cols: Z N U V C
E: [ 80  85  85 104 103]
G: [ 80  85 131 149 146]
Y: [102 146 108 114 124]
down: [104 149]  V
where: [104]  E, 4
down: [131 108]  U
count E: [103]  1

cols: W L X F K
H: [150 107  86 115 107]
P: [ 98 142 122 130 166]
D: [164 165 119  99 135]
M: [133 175 116  91 133]
S: [142 134 166 101  93]
Q: [170 140 121 157 140]
J: [112 147 153 170 123]
B: [109 135 148 164 156]
A: [147 142 163 122 163]
R: [146  90 144 159  98]
where: [148]  B, 3
where: [101]  S, 4
down: [130  99  91 101 157 170 164 122 159]  F
where: [112]  J, 1
where: [175]  M, 2
down: [166 121 153 148 163 144]  X
q: [133 175 116  91 133]  M

cols: fisa felu Dibi kap Tema
zil: [158 148 173  95 114]
Lurol: [ 79 104 103 112 113]
gesa: [158 148  84 108  92]
nifun: [150 124 101  98 174]
dag: [160  86 100 151  85]
where: [85]  dag, 5
where: [173]  zil, 3

cols: Lod rov Laba Rel dad fuv lize Mado neka
fir: [100 144 142 152 173 101 177 154 106]
Kiz: [141 115  91 107 153 187 176 105 153]
vub: [141 115  91 107 153 187 176 160 153]
where: [101]  fir, 6
down: [115 115]  rov
where: [142]  fir, 3
where: [152]  fir, 4
where: [100]  fir, 1

cols: siz Nufer lelu rap guguz mib
dun: [146 116 126 169 160 116]
burid: [136 108 119 144 100 176]
refu: [163 109  87 157 117 102]
pur: [124 162 173  96 119 110]
Zuz: [107 103 163 152 175  96]
sobot: [149 161 176 121 171 176]
Buk: [139 144 176 163 102  96]
pupe: [137 172 172 174 137 143]
count pupe: [172]  2
down: [102 110  96 176  96 143]  mib
where: [108]  burid, 2

cols: nivot mera Raz resi tigov Biraz Muzo lat Kosi
seva: [112 104 146  96  82 180 128 138 147]
Geri: [149 160 114 166 114 125 125 125 124]
Tuluk: [140 151 110 138 166  93 125 123  99]
Nepag: [119 110 122  91  86 173 126 163 116]
duza: [136  85 133 100  90 166 125 121 151]
bem: [130 107 135  94  83 183 126 128 143]
Vez: [149 132 116 110 122 140 124 109 122]
vonu: [171 153  81 103 142 132 116 115  75]
gim: [145 139 106 109 132 133 124 123  98]
down: [138  91]  resi
where: [86]  Nepag, 5
down: [110  85 107 132]  mera
where: [139]  gim, 2
count Geri: [125]  3

cols: Vuz lagi gobug fezi
puzeg: [110  97  94 122]
dedu: [121 102 103 171]
Rede: [107 107 125 107]
tes: [121 113 143 167]
ruzel: [170 186 114 100]
dimi: [ 97  85  75 132]
temoz: [165 102 109 169]
nidal: [126 113 114 168]
semu: [124 102 109 107]
count Rede: [125]  1
down: [ 94 103]  gobug
where: [168]  nidal, 4
where: [125]  Rede, 3
down: [ 94 103 125]  gobug
count Rede: [108]  0

cols: zuron Nit Zapat tibo mig Lipa Gola
dazig: [130 107 126 120 132 104 129]
Katur: [118 107 118 120 132 104 129]
Vos: [117 107 118 120 132 104 129]
q: [118 107 118 120 132 104 129]  Katur
q: [117 107 118 120 132 104 129]  Vos

cols: zef fevof gime Gos pema kozo
lopok: [119 133 135 115 121 155]
Nev: [108 134 123 111 130 149]
gof: [175 121 152 136 144 148]
kek: [104 102  90 119 113 135]
ruz: [151 128 144 124 165 174]
gote: [109 108 108 109 109 129]
puzi: [114 121 154 119 159 156]
Kud: [107 104 143 114 139 167]
tulop: [118 137 140 188 130 158]
count gote: [129]  1
where: [118]  tulop, 1
where: [123]  Nev, 3
down: [114 188]  Gos
where: [128]  ruz, 2

cols: Sogo Zuki nuva lodo sel Timol
nogo: [125 133 125 133 175 125]
Digan: [129 131 115 125 113 133]
viz: [126 130 103 130 127 144]
dolot: [120 123  98 126 107 127]
mur: [125 129 139 129 129 129]
milab: [125 133 123 133 128 125]
gafek: [136 139 156 139 132 144]
nom: [136 117 140 127 148 137]
count mur: [129]  4
count nogo: [125]  3
where: [107]  dolot, 5
where: [120]  dolot, 1
where: [140]  nom, 3
count nogo: [133]  2
count gafek: [132]  1

cols: Lomom fopo ton busor zasef Bubu fabel lipe
Nid: [107 145 117 151 114 163  82 122]
pugem: [142 139 145 155 156  80 101 150]
Zir: [107 145 117 157 114  87  82 122]
lobu: [128 128 128 128 128 128 128 128]
Rud: [121  96 173 106  66 122 110 110]
down: [80 87]  Bubu
where: [150]  pugem, 8
down: [128 173]  ton
count Rud: [109]  0
down: [156 114 128  66]  zasef
where: [155]  pugem, 4
q: [107 145 117 157 114  87  82 122]  Zir

cols: tokod tuf res rurid mar gosez kubus nik
Detek: [115 157 157 157 158 157 157 157]
garuf: [138 115 135 128 121 129 112 116]
libuz: [115 135 124 137 188 157 113 139]
count Detek: [158]  1
count libuz: [124]  1

cols: Vogo fef vova kime Zalob teda
mele: [161 132  86 133 127 106]
Tuga: [121 127 162 123 126 125]
sovo: [112 132 119 126 129 176]
gami: [161 132  86 133 127 163]
bur: [166 139  99 127 121  85]
Mep: [118 117 165 130 130 102]
Vefaf: [145 130 102 130 127 118]
bilag: [161 120  81 142 131 102]
galil: [142 119 129 140 133 120]
boz: [162 136  95 129 124  99]
where: [95]  boz, 3
down: [176 163  85 102]  teda
where: [106]  mele, 6
where: [136]  boz, 2

cols: Remon dural Nosi dasam bof
libul: [106 133 106 133 110]
Tunem: [106 133 158 123 107]
Riza: [111 182 182 182 181]
down: [133 133]  dural
where: [181]  Riza, 5
where: [123]  Tunem, 4
q: [106 133 106 133 110]  libul
count Riza: [182]  3
count libul: [105]  0
where: [111]  Riza, 1

cols: safiv zumi Kabe lobez naz
kofov: [ 77 114 122 114 122]
Lig: [133 111 124 121 147]
pelaz: [ 77 118 122 114 127]
down: [114 121]  lobez
count kofov: [123]  0
where: [147]  Lig, 5

cols: rimu rog fuf muna
zoti: [124 127 117 162]
kipa: [127 131 116 140]
Surid: [133 139 135 121]
letu: [130 117  83  83]
down: [127 131 139]  rog
count Surid: [139]  1
count letu: [117]  1

cols: vonob renok nizef tuvun mevo Pog
med: [131 131 154 128 137 147]
samab: [134 135 132 161 163 142]
tuzez: [156 146 134 150 134 103]
Fesu: [146 146 146 150 150 146]
Netud: [126 147 132 122 147 101]
rogit: [124 127 124 165 165 165]
dipas: [131 131 154 109 129 137]
tenof: [116 128 149 159 156 129]
gekel: [164 140 128  90 104  97]
Meker: [118 140 125  90 104  97]
zaz: [158 118 125  75 122 158]
sezo: [138 125 120 128 104 133]
count zaz: [158]  2
q: [124 127 124 165 165 165]  rogit
q: [116 128 149 159 156 129]  tenof
count rogit: [128]  0
count Fesu: [147]  0
count rogit: [165]  3

cols: geb darup didof ror sosek Nela pud Gan zuvo Dovev
mor: [129 136 118 162 119 145 120 121 117 118]
zagef: [150 151 118 107 110 145 120 121 138 118]
nuba: [118 136 106 107 116 145 120 121 150 118]
vola: [150 136 118 107 116 145 120 121 138 127]
buf: [150 136 118 107 116 145 120 121 156 118]
vuf: [174 136 143 107 143 145 120 121 138 118]
Lapud: [150 151 118 107 116 145 120 121 138 118]
q: [150 136 118 107 116 145 120 121 156 118]  buf
count zagef: [145]  1
where: [110]  zagef, 5
where: [156]  buf, 9
count vuf: [107]  1
down: [143 116]  sosek

cols: fafa feno kasib zek bav kone
bipe: [123 124 145 145 123 123]
fumi: [129 146 122 139 121 142]
lusik: [143 133 142 142 162 137]
tokez: [118 181 120 151 137 166]
busa: [126 111 120 134 114 137]
Ran: [131 116 130 135 136 134]
geg: [110 120 122 136 133 147]
fulot: [132 123 128 138 133 138]
mugod: [143 152 136 147 151 144]
vasiv: [122 140 129 134 139 139]
mev: [122 126 132 139 151 144]
nukat: [115 150 121 153 140 168]
where: [181]  tokez, 2
where: [153]  nukat, 4
down: [110 132 143]  fafa
down: [126 131 110 132 143 122 122]  fafa
count bipe: [122]  0

cols: dukun dud lef fafab vokiv vuv
kabob: [152 137 137 128 130 130]
tun: [111 138 128 127 138  98]
miku: [137 129 137 129 137 137]
pege: [137 128 136 128 117 111]
count miku: [137]  4
q: [152 137 137 128 130 130]  kabob
down: [130 138 137]  vokiv
count tun: [128]  1
count kabob: [130]  2
count tun: [139]  0
count miku: [129]  2

cols: mizo tifup Nopu vil zap Rati bina
Nito: [116 116 116 115 115 115 115]
tif: [138 144 106 125 116 146 131]
nane: [111 143 102  86 114 185 172]
down: [115 116]  zap
down: [116 144]  tifup
down: [116 106]  Nopu
count Nito: [115]  4

cols: petid guzog tepet Mez Fizer Vize pabit
Bev: [145 136 140 165 151 139  76]
zosot: [145 136 136 165 151 165 142]
lusa: [ 77  77 119 118  77 139 141]
count zosot: [136]  2
count lusa: [77]  3
down: [ 76 142]  pabit

